A single turn carries every row of the set below to another of its rows. Some are shown first; where does it send the rows asked next?
K359: [  3  -3  -9  -2 -14   4 -18   8   1  -6   0 -13  -5   8  -8   0   7]
K504: [ 11  -2  -5  -3  -3   3  -4   1   9  19   8 -18  -2   2 -24   3   0]
K929: [ 10  -6 -10  -4  -7   9 -27  15   2  12   4 -10  -2   6 -17   5  -9]
K185: [ -9  -8  -4  10   1  -6 -11   3  -5   6   0  -2 -18   0  -9   9   6]
K453: [ -7  -4  -5   3   8  -6 -12   3  -3   1  -1  -5 -12   3  -8   7   9]
K4: [ -9  -2   1   1  -8   0  -9  -3   1  18  10  -6 -15  -6 -23  19   2]
K418: [  2 -10  -2  -9  -4   4  -4  -5   5  23  10 -16  -3   3 -21   6  -7]
K834: [ -7 -13  -6  10   5  -3  -5   3   0  10  -3  -7 -14   2  -7  10   6]
K351: [ -3  -9  -1  11  10  -2 -12   3   0   2  -1  -7 -16   5 -12   7   4]
K617: [-12  -8  -5 -13  -6 -11 -22   3   5  13   3   2 -13   6 -14   9   1]
K691: [-13  -6 -12  -4  -6   5  -7  15   1  14   5 -12  -1   0 -14  10 -12]
K135: [ -3   9 -10  -7 -15  -1 -11  13   4   3   6 -10   2   1 -16   2  -1]
K258: [ -5  -4  -4   6   7  -1  -9   7  -2   2   2   5 -16   8  -9   6   4]
K897: [  3  -8  -7  -7  -7  11 -21  12   1  12   1 -14   3   7 -13  10 -13]
K324: [  3  -8 -12   2 -15   3 -21   2  -2  -3  -1  -8  -7  11 -12  -3   5]
K585: [-10  -3  -2  -4  -8   3 -13  -5   5  11   8   4 -18  -3 -22  17   2]
K331: [  3  -1  -5   1 -17   6 -16   9   1  -4   2  -6 -10  10 -14  -5   2]
K348: [  9  -9  -5   0  -3  13 -23  10   4  10   1  -7   1   3 -15  13 -13]
K489: [  0   4  -8  -6   4 -13 -13   9   3   7   3  -2  -5   9 -11   0   2]
K487: [  7  -7  -5  -4   1   6 -28  14   4  14  -4  -7   0   5 -15   7  -6]
K543: [-10  -7   6  -1  -7   5 -17  -3   4  11   5  -3 -15  -7 -25  17   5]
K387: [-12   0   1   0  -8   2 -11  -6  -1  14   8  -3 -12  -2 -25  19   5]
K66: [  5  -8 -10   3 -13   0 -22   8  -1  -2   0  -6 -11   6  -9  -3   6]
K231: [  3 -11  -6  -1 -18   1 -21   2   5   2  -4  -7 -11   5 -10  -1  11]
K685: [  6  -4  -6  -4  -2   6  -4  -3   3  20  13 -12  -3   7 -27   8  -5]
K847: [  8  -5  -6   3 -17   4 -20   2   5  -6   0 -10  -9   6 -13   2   5]
K137: [-11  -7  -6  11   4  -3 -11   1  -7   3  -2  -3 -13   6 -11   8   5]
K917: [  6  -7 -11  -5  -5  11 -26   9   1  12   3  -8   2  10 -19   9 -11]
K885: [-12 -16 -10  -9 -11  -3  -3   0   5  17   9 -11 -12   6 -15   2  -3]
K740: [  3  -7  -7  -3  -3   6  -2  -5   8  18  12 -10 -11   5 -24   4 -11]
K330: [  1  -4  -6  -2  -6  13 -22  13   3  11   2  -8  -4   7 -19   6 -19]
K229: [-10  -1  -1   0 -10   4 -13   1   6  16   3  -9 -10  -9 -23  22   3]
K47: [  9  -4  -5  -4  -4   6  -7   3   5  23  14 -15  -5   3 -25   9  -7]
K694: [  9 -11  -1  -1  -3   9  -2  -4   6  17  12 -11  -5   1 -24   4  -3]
K890: [-12  -4   2  -7  -4  -2 -14  -8   3  14   6  -4 -13  -6 -21  16   5]

K229 moves to K231
K4 moves to K66
K351 moves to K348
Now these:
K324 moves to K685
K897 moves to K890
K258 moves to K330
K691 moves to K617

A single turn carries every row of the set below to another of its rows. Some are shown first; where does it send the rows asked next?
K533: [ -1 -13   4 -14   4   4 -11  -1  -3  -9   6   0]
K264: [  5 -10  -7  -9  -1 -11 -15  -4   5   3  -1  -9]
K993: [ 13  -1  -5   1   3  -2 -19 -22  14  -8  -1   6]
K31: [ -1 -22   3 -12   0  -4 -20 -16   4 -13   5   4]
K627: [  5  -7  -5 -13   2  13  -3  -4  13  -8   7   0]
K576: [ 10   2   6  -3   5  -6  -8 -11   0  -6  -5   9]
K381: [  7 -12   7   5   8  -3  -3 -13   3  -7  -3   5]
K73: [  8  -5   4   0  10 -11   0  -7   1 -12   7   5]
K394: [  2 -12   3 -17  -2  -5 -23 -15   2 -12   2   7]
K599: [ 16 -11  -5  -1  12  -3 -14 -14  12   8  -1   0]
K701: [  2  -5  -3 -18   5 -13  -8 -19  13   2   6  10]
K98: [  5  -6  -3 -12   0  14  -5  -5  12  -7   4   0]
K378: [  4  -8  -8  -1   7   5 -14 -13  18  -4   4  17]
K428: [  5 -12  -6  -9   0 -11 -14  -3   5   3  -1 -10]
K160: [  1 -15   1 -16   1  -9 -18 -12   2 -16  10   4]
K484: [ 13   3  -8  -2   5  -9 -14 -16  12 -13  10   3]
K159: [  0 -15  -3 -13   7 -13  -4 -19  15   0  11   7]
K454: [  5 -12  -6  -8  -1 -11 -15  -4   4   4  -2  -9]
K219: [  3  -9 -10  -1  10   1 -10 -10  18  -9  13  14]
K132: [ 18   0  -7  -9  11  -8 -16 -10   8   6   4   2]
K128: [  0 -13   0 -13   4  -8  -8 -22  16   4   1   9]
K622: [  0  -9   4 -16   2   5 -13  -1  -3  -7   3   2]
K259: [  5  -3  -5 -14   1  13  -4  -4  12  -7   6   1]
K370: [ 16 -10  -9  -3  14  -9 -10  -9  10   3  10  -3]
K306: [ -1 -15   6 -13   2   7 -13  -3  -2  -6   2   1]
K237: [  5   0 -11  -7   7   0 -14  -9  15  -6   8  18]
K636: [ 11 -10  -6   6   6  -4 -13 -19  15 -12   8   0]

K259 moves to K627
K378 moves to K237
Now these:
K599 moves to K132
K993 moves to K484
K128 moves to K701
K73 moves to K381
K31 moves to K394
K533 moves to K306

A single turn carries every row of the set below to another of its rows. Some are shown first; where does it send the rows asked next?
K166: [ 12   4   2   4   2 -10  -3  -1  -9 -13  -7  -4   7   5   1   0   0  -9
 -12   6   9   9   8  -2   9]
K10: [ -7  -3   1  -9  -9 -14   4   7  -5  -3   4   4  -2   0  -2 -13 -11  17
   5   7   4   8   0   1   7]
K269: [ 13  12 -11 -15 -12   2   7   7  -6  -8  -1   7  -5  -4  -9   4  -4  -2
   1  -2   2   6  -4  -5  11]
K76: [ -1  -1   9  -2   0 -12   8  -2  -6  -8  -8  -3  -2  -5   1 -16  -5  13
  -3 -11   2   5   8   4   5]
K782: [ -6  -5   1  -9 -10 -13   8   8  -4 -10   3   8   1  -3   0 -17 -11  15
   3   3   6   8   1   1   0]
K7: [  5 -10  -2   8 -11  -5   3   8   1  -3  -5  -8  11   6   3   0  -7   2
  -4   0  20  -4  10   2   8]
K339: [ -1  -1   2   0  -1  -5   5   6  -3  -8  -3  12   7  -5   2  -2   4  -1
  11   9  -8   4   2 -11  -7]
K537: [  9   3  -4  -5 -14   7  12   0   1   2   0   8   9  -5  -7  10 -15  -1
   7  -5   3  -4  -3  -7  11]
K312: [  8  11 -15 -20  -7   1   8   8  -9  -8  -3   3   0 -10  -7   0  -2   0
  -4  -2   2   9   1  -1   6]
K952: [ -2  -2   2  -5  -5  -9   5   4  -1 -10  -3  14   9 -10   7  -3   8   2
   6   7  -6   5   2  -7  -4]
K971: [ 14   3   7  -5  -8  -6  -1   5  -6   7  -2   0  17  -7 -15  -8 -11   7
   1  -3   5   8   5   5  16]
K923: [  4  -2  -4   5  -1 -14  -3   1 -10  -5   3 -11  11   4   8  -8  -3   1
  -4   6   5   2  10   4  12]
K803: [ -2  -5 -18   1  -3  -5   9  -3  -6  -8   1  -8   5   7   5  -1  -4   3
 -12   0  -1   7   5   9   5]
K123: [ -8   1  -5  -4  -6 -11  10   3  -5   3  -4   0  -7  -7  -4  -8   0  10
   5   2  -1  -4  -5   6  11]
K52: [ -3  -4   4  10  -3  -8   7  -2   1  -6  -1  12  11  -5 -11  -4 -11  -2
   4   6  -8   5  -6  -1  -5]
K373: [  0  -8  -1   2  -6  -8  12   3  -6 -22  -8  12   7  -7  -2  -8  -4   0
  -1  -6   1   4   5   3 -11]
K604: [  7   6  -3  -3  -8   8  10   2   4  -3   1   6  17  -9  -5  12 -13  -3
   6  -1   4  -6  -5  -4  10]
K572: [ 21   5   5  -7  -8   2  -1  12  -3 -13  -2   7   1   5 -11   0 -10   2
  12   1   6   0   2  -4   3]
K182: [ 15   1   7  -4 -13   1   2   7  -5   4  -1   5  10  -2 -14  -3 -13   4
   5  -2   3   7   4   0  21]
K556: [  3  -6  -8   3  -7  -2  12  -4  -8  -7  -5   4  18   5   1   7   0  -4
 -13  -2   4  12   6   4  13]
K906: [  9  11 -14 -19  -8   4   9  11  -8  -5  -5   3  -2  -6 -10   1  -4   2
  -3   1   6   7  -2  -1  11]
K62: [ 19   6   5  -8  -1   2  -2  11   1 -16  -2   1   6   4  -7  -3 -11   5
   9  -1   6   1   4   0  -6]
K356: [ 11   8   0  -2   2   2  -3  -4   1 -10 -14   2  13  -9  -4   6   0  -6
 -10   4  14   8   2  -3   0]
K766: [ 19   8   6  -6  -1   7   1  13   1 -15  -3   4   9   6  -9   1  -9   4
   9   1   4   2   1  -3  -1]
K325: [  0 -13 -11   7  -6  -5   5  -1  -6  -4   0  -4  17   1   6   0 -10  -5
  -6   7   6   0  11   1   0]
K326: [ 14   6   5  -7  -9  -3   2   8  -7   7  -3   1  14  -3 -15  -6 -12   8
   1   0   9   7   1   2  19]
K581: [  2  -3   8   6  -5 -13   1  -7   3  -1  -7   5  13 -13   5  -4  -3   2
  -1  -3   3   2   5 -10  -6]
K812: [ -7  -5  -5  -7 -16 -17   4   1   1 -10   0   5   4 -14   7  -4   0   9
  -6  -4   8   4   1   5   6]
K111: [ -7   0  -1  -1  -4 -12  10   1   1   5  -7   0  -4 -12  -1 -10   2  10
   3  -1   0  -7  -3   3   5]
K366: [  9   0   1  -2   0   5  10  -1 -10 -13 -10  10  27  -2  -5  -1  -4  -2
  -2  -4  13  11   7   3   6]
K590: [  9   0 -12   8   3 -11   5  -2  -9  -9  -4  -7   9  10   3  -6  -1  -1
  -2   2   3   0   4   0  -7]
K180: [  4   5 -12   3  -2  -4  16   1  -6 -11  -4  -7   2  10   6  -2  -7   0
  -4  -7  17  -1   2  -3   2]
K362: [  1  10  -4  -5   0   5  12   0  -1  -6  -5  -8   7  -4   2  -7 -13   6
  -5 -10  22   5   2   0  11]
K440: [  7   2  -5  -4 -10   1   1  13   3 -10  -6  -4  11  -2   0  -4   2  10
  -2  -5  24   3   3   9  11]
K190: [ -3  -3   9   8   0  -9   9  -4   0  -8  -4  11   8  -8  -9  -9 -12   2
  -1   3  -8   5  -3   3  -3]
K994: [  4   3  -6  -5  -9   6  11   0   4  -1   1   4  18 -12  -3  10 -13  -1
   7  -6   4  -8  -1   0   7]

K812 moves to K373
K10 moves to K52
Now these:
K766 moves to K326
K923 moves to K325
K994 moves to K312
K182 moves to K537
K556 moves to K180
K366 moves to K362
K190 moves to K111

